One vector is turned by the same rotation once a tick. Each row is the vector after some number of ticks, and that number follows the row.
The counts run from 0 to 520.
[129 123 180 125 130 103 119 154 110 103 143 136 143 129 123  85 113 108
  97 112 103  60 154 168 156 127 125 128 159 126 138 108 154 185 127  96
 174 129 161 107 171 120 127  85 187 124 111 155] -> 214
[169 152 170 138 125 114 130 125 100 128 173 147 124 121 122 169  68 104
 129  91 112  86 135 134 123 129 107 129 141 112 118 111 119 130  80 166
  96 189 149 148 151 171 121 159 130 139 173 141] -> 102
[107 127 117 171  89 127 157 171  88 120 146 193 169  89 150 160  99 114
 123 120  99 130 121 128 117 123 122 116 141 110 134 113 145 142  87 158
 131 171  69 120 153 145 130  91 141 134 106 195] -> 445
[108 137 137 117 118 109 139 135 147 129  99 179 133 156 117 170 122 149
  93 132 110 142 116 180 120 130 122 128 104 127 112 109 183 186  95 141
 135 177 135  86 151 125 145 163 151 104 107 175] -> 238
[ 77 143 134 118 146 144 125 193 127 114  98 114 119 118 150 114  98 100
 111 109 134  82 135 140  95 129 114 123 152 180 129 115 177 190 129 157
 135 147  97 105 188 108  84 123 148 158 110 147] -> 358
[143 151 101 134 128 128  96 122 115 136 127 124  90 159 164 170  55  67
 110 104 139  76 111 145  93 165 137 116 143 105 114 166 122 165 123 166
 114 127 125 131 150 108 159 158 123 115 177 135] -> 109
[125 164 123 145 144 167 141 160 130 115 163 154 108 150 132 152 103 145
  89 138 128 123 102  75 137 149 136 137 131 162 173 149 132 119  88 176
 169 130 120 160 181  81 135 137 104 115 156 139] -> 317
[164 137 158 172  99  97 104 130 122 108 164 123 131 146 172 112 120 131
 115 156 108  90 154 145 133 124  74 103 103 170 100 158 177 150 127 120
 169 160 128 134 178 153  88 156 112 114 113 119] -> 188
[135 136 140 161 123 131  74 157  82  95 148 144 136 163 147 105 102  54
 114 166 119 112 178 129 114 150 148 122 141 125 108 130 127 143 100 130
 116 114 113 122 149 156 151 122 146 128 116 196] -> 132
[115 119 143 128 105 126 118 153 147 150 172 154  93 143 133 127  85 110
 117 117 166 117 164 105 121 143 103 137 163 142 120 152 165 177 142 152
 190 141 195 104 141 121 149 131 112 121 159 150] -> 198
[133 142 113 169 105 145  99 128 122 119 156 128 124 163 134 123  66  97
  90 121 121 125 177 151 130 129 126 154 132  36 123 142 142 167 113 159
 102 104 118 129 165 117 125 172 143 127 115 152] -> 425
[150 160 110 177  93  96 155 138  74 122 155 165 124 140 145 128  98  60
 147 140  81 118 125 110 114 157 159  99 126 129 129 123 102 125 103 153
 135 104  95 107 136 148 170  88 124 149 173 145] -> 434
[149 135 138 176 121 153  85 140  88  77 160 141 135 183 119 101 114  96
  99 162 117 137 171 114 121 145 163 119 133 118 112 148 113 139  88 143
 118 129 121 145 169 168 153 119 154 123 103 176] -> 133
[131 153 146 200 129 149 138 174  93  92 151 113 129 117 144 129 133 114
 114 135  92  62 124 137 146  95 107 124 132 125 138 140 191 129 150 116
 142 116  93 139 185 108 117 144 154 148 128 129] -> 479
[137 169 116 146 113  96 138 144  69  96 141 124 118 174 159 127  99  57
 145 140 118 100 142  98 103 153 160 105 159 120 135 126  95 141 105 143
 144 105 116 107 147 131 158 100 140 148 167 148] -> 435
[ 97 142  99 160 109 148 126 123 117 115 156 178 131 173 141 135 135 107
  84 160 109 159 169  89  93 126 117 148 129  92 118 159 123 144 126 184
 118 118 114 115 192 139 161 150 139 135 106 179] -> 138
[127  97 163 143 121 160 134 117 134 132 131 107 116 162 107  94 104 139
  51 130 138 121 161 153 152 121 110 163 124 134 115 113 174 180 121 116
 123 182 159 126 163 113 135 149 163 123 152 177] -> 72
[107 152 114 158 112 129 130 104 126 116 130 163 131 159 135 126 125  94
  91 184  94 179 141  75  86 157 139 150 117 141 140 150 128 132 103 190
 109 155  98 116 168 160 173 143 106 127 122 163] -> 139
[165 154 158 148 126 127 123 162 104 123 136 160  78 146 120 124 117 105
 107 112 136  72 128 134 139 105 157 144 132  96 117 117 143 154 104 134
  79 155 158 121 144 109 197 145 170 152 197 130] -> 252
[154 176 138 158 130 134 112 115 107 108 121 137 129 161  99 152 116 136
  98 126 134 141 146 188 126 144 132 144 123 108 143 115 149 176  73 124
 105 184 171 111 147 148 102 203 162 137 102 114] -> 244
[ 85 123 118 136 104 118 201 119 129 159 120 159 111 112 127 152 130 123
 116 110  95 129 112 107 108 117 108 123 156 179 137 123 147 173 133 173
 151 182 121  89 162 121 115 110 132 164 150 131] -> 58
[140 168 156 168 102 102 153 147  94  79 149 109 145 172 152 104 131 138
 148 173 115 110 161 139 138 105  91 122 121 126 132 117 197 131 132  84
 173 146 108 106 154 133 137 125 150 151 116 149] -> 475
[105 121 170 172 101 125 125 148 152 121 193 156 117 160 105 128 148 122
 117 170 112 124 164  90 150 125 100 124 117 152 102 147 185 151 145 142
 137 150 134 123 163 163 126 144  86 133 145 161] -> 487
[111 139 116 191 107 132 116 134  95  81 167 168 133 118 121 139 116  71
  82 136  88 122 119  96 120 166 169 135 142 128 139 156 102 146 115 166
  86 123  82 147 167 148 132 119 134 127 124 130] -> 135
[122 112 128 133 107 119 147 153 167 136 135 121 127 165 175 153  96 161
 114 123 107 126 126 120 130 109  82 106  98 174 119 148 179 149 120 135
 203 173 154 127 181 109 173 142 112 129 143 114] -> 498
[135 109 124 156 106 136 166 114 126 152 114 124  79 128 127 134 105  90
  74 117 118 108  99 131 112 146 130 160 136 195 130 120 124 156 145 153
 110 169 146  89 160 115 156 144 135 156 204 120] -> 373
[115 144 161 129 124 101 204 107 129 147 122 118 110 139 117 149 111 112
 102 136  58 106 105 137 129 151 152 136 125 154 133 101 140 142 121 152
 129 119 110 110 164 114 191 136 138 143 198 123] -> 85
[169 129 129 173 134 141 131 153  90 139 110 135 126 140 147 126 151 134
 137 138  98 136 162 164 122 142 134  93  96 127 106 148 139 144  64 154
 116 176  84 132 199 133 121 156 166 110 119 116] -> 272
[161 134 145 161 108 108 130 125 103 141 167 161 115 133 129 157  83 107
 129 111 124  58 144 151 119 106  91 112 134  83 106 128 120 148  97 156
 107 166 155 128 158 159 121 175 131 140 167 164] -> 103
[139 103 144 150  97 157 120 128 173 126 178 150 103 127 135 129  99 145
  66 125 101 113 129 101 153 136 110 141 130 154 145 155 155 162 125 162
 147 181 156 161 180 125 164 132 101 102 152 117] -> 195
[104 145 131 115 125 152 126 153 112  91 113 146 165 158 159 145  86 135
 111 146 129 158 155 110 102 160 138 122 138 129 142 116 134 139  66 154
 163 175  88 149 171 128 165 105 140 116  95 179] -> 443
[127 144 136 138 111  73 188 103  93 162 152 157 100 152 102 205 103 101
 136 117 119 113 117 139 103 171 136  92 154 101 105 154 131 172 119 166
 142 132 113  94 130 106 128 137 118 129 169 160] -> 407
[117 168 149 124 138 108 135 161  90 119 121 131 162 152 172  97  99 115
 146 178 110 122 130 129 109 134 119 124 107 151 131  95 181 120  92 120
 162 116  73  97 157 108 136 125 131 112 130 211] -> 5
[133 177 111 170  99 144 138 116  89 122  90 127 152  98 145 126  65  68
 128 118  87 121 141 164 115 146 146 145 135 109 169  99 144 131  84 152
 120 142  75  88 138 139 158 137 151 134 134 118] -> 124
[154 198 117 153  88 151 156 130 129 102 134 130 117  99 145 115  91 136
 121 128 115 103  94 146 148 114 106 146 133 109 182 128 169 151 109 123
 164 176 116 125 151  89  79 136 143 131 134 102] -> 329
[132 173  90 157 139 124 130 152  51  80 120 122 142 172 179 163 120 113
 122 136 157 110  95 131  82 151 112 108 156 133 124 154 135 134 120 109
 187 159 115 137 153 102 140 120 156 137 107 159] -> 148
[144 177 107 189 109 159 129 127  57  92 151 153 143 104 147 134  95  90
 104 127 139  98 126 133 106 133  97 147 165 110 160 142 119 116 103 149
 132 183 121 138 160 143  91 137 158 152 112 144] -> 451
[130 144 138 191  80 150 131 154  84 128 150 177 137  89 141 139 137  81
 105 138 139 125 105 128 142 131 109 161 145  94 136 129 184 145 146 104
 124 168 106  86 108 122 136 145 144 124 134 182] -> 158
[138 123 123 125 115 131 159 115 108 141 121 110  82 158 144 123  94 101
  89 102 144  81 110 116 112 129 131 155 150 172 121 122 120 169 137 137
 125 169 177  96 149 100 163 127 156 156 207 135] -> 374
[128 152 161 157 139  84 110 166  54 100 104 124 128 151 178 145 119 107
 162 117 141 104 152 148  78 150 127  92 123 135  89 116 150 145  75 139
 112 152 107 115 158 122 125 144 165 134 111 122] -> 270
[159 141 143 197 123 116 137 149 101 122 191 177 138 139 147 125 128 111
 103 175  95 117 120 104 147 160 122 151  80 166 146 136 120 104  75 145
 140  94 110 127 173 151 105 160 108 125 160 146] -> 311
[138 173 146 218  92 161 131 123  80  95 168 115 111 113 144 139 119  88
  98 142 149 115 111  94 138 139 124 189 150 124 167 148 148 117 131 116
 112 143 132 128 131 130 145 166 122 152 152  97] -> 163
[162 138 179 163 114 117 128 101 124 109 170 126 109 147 108 101  93 102
  95 120  99  96 157 121 159 160 138 145 137 166 164 115 114 144 100 121
 137 157 179 118 153 175 151 121 136 136 156  92] -> 516
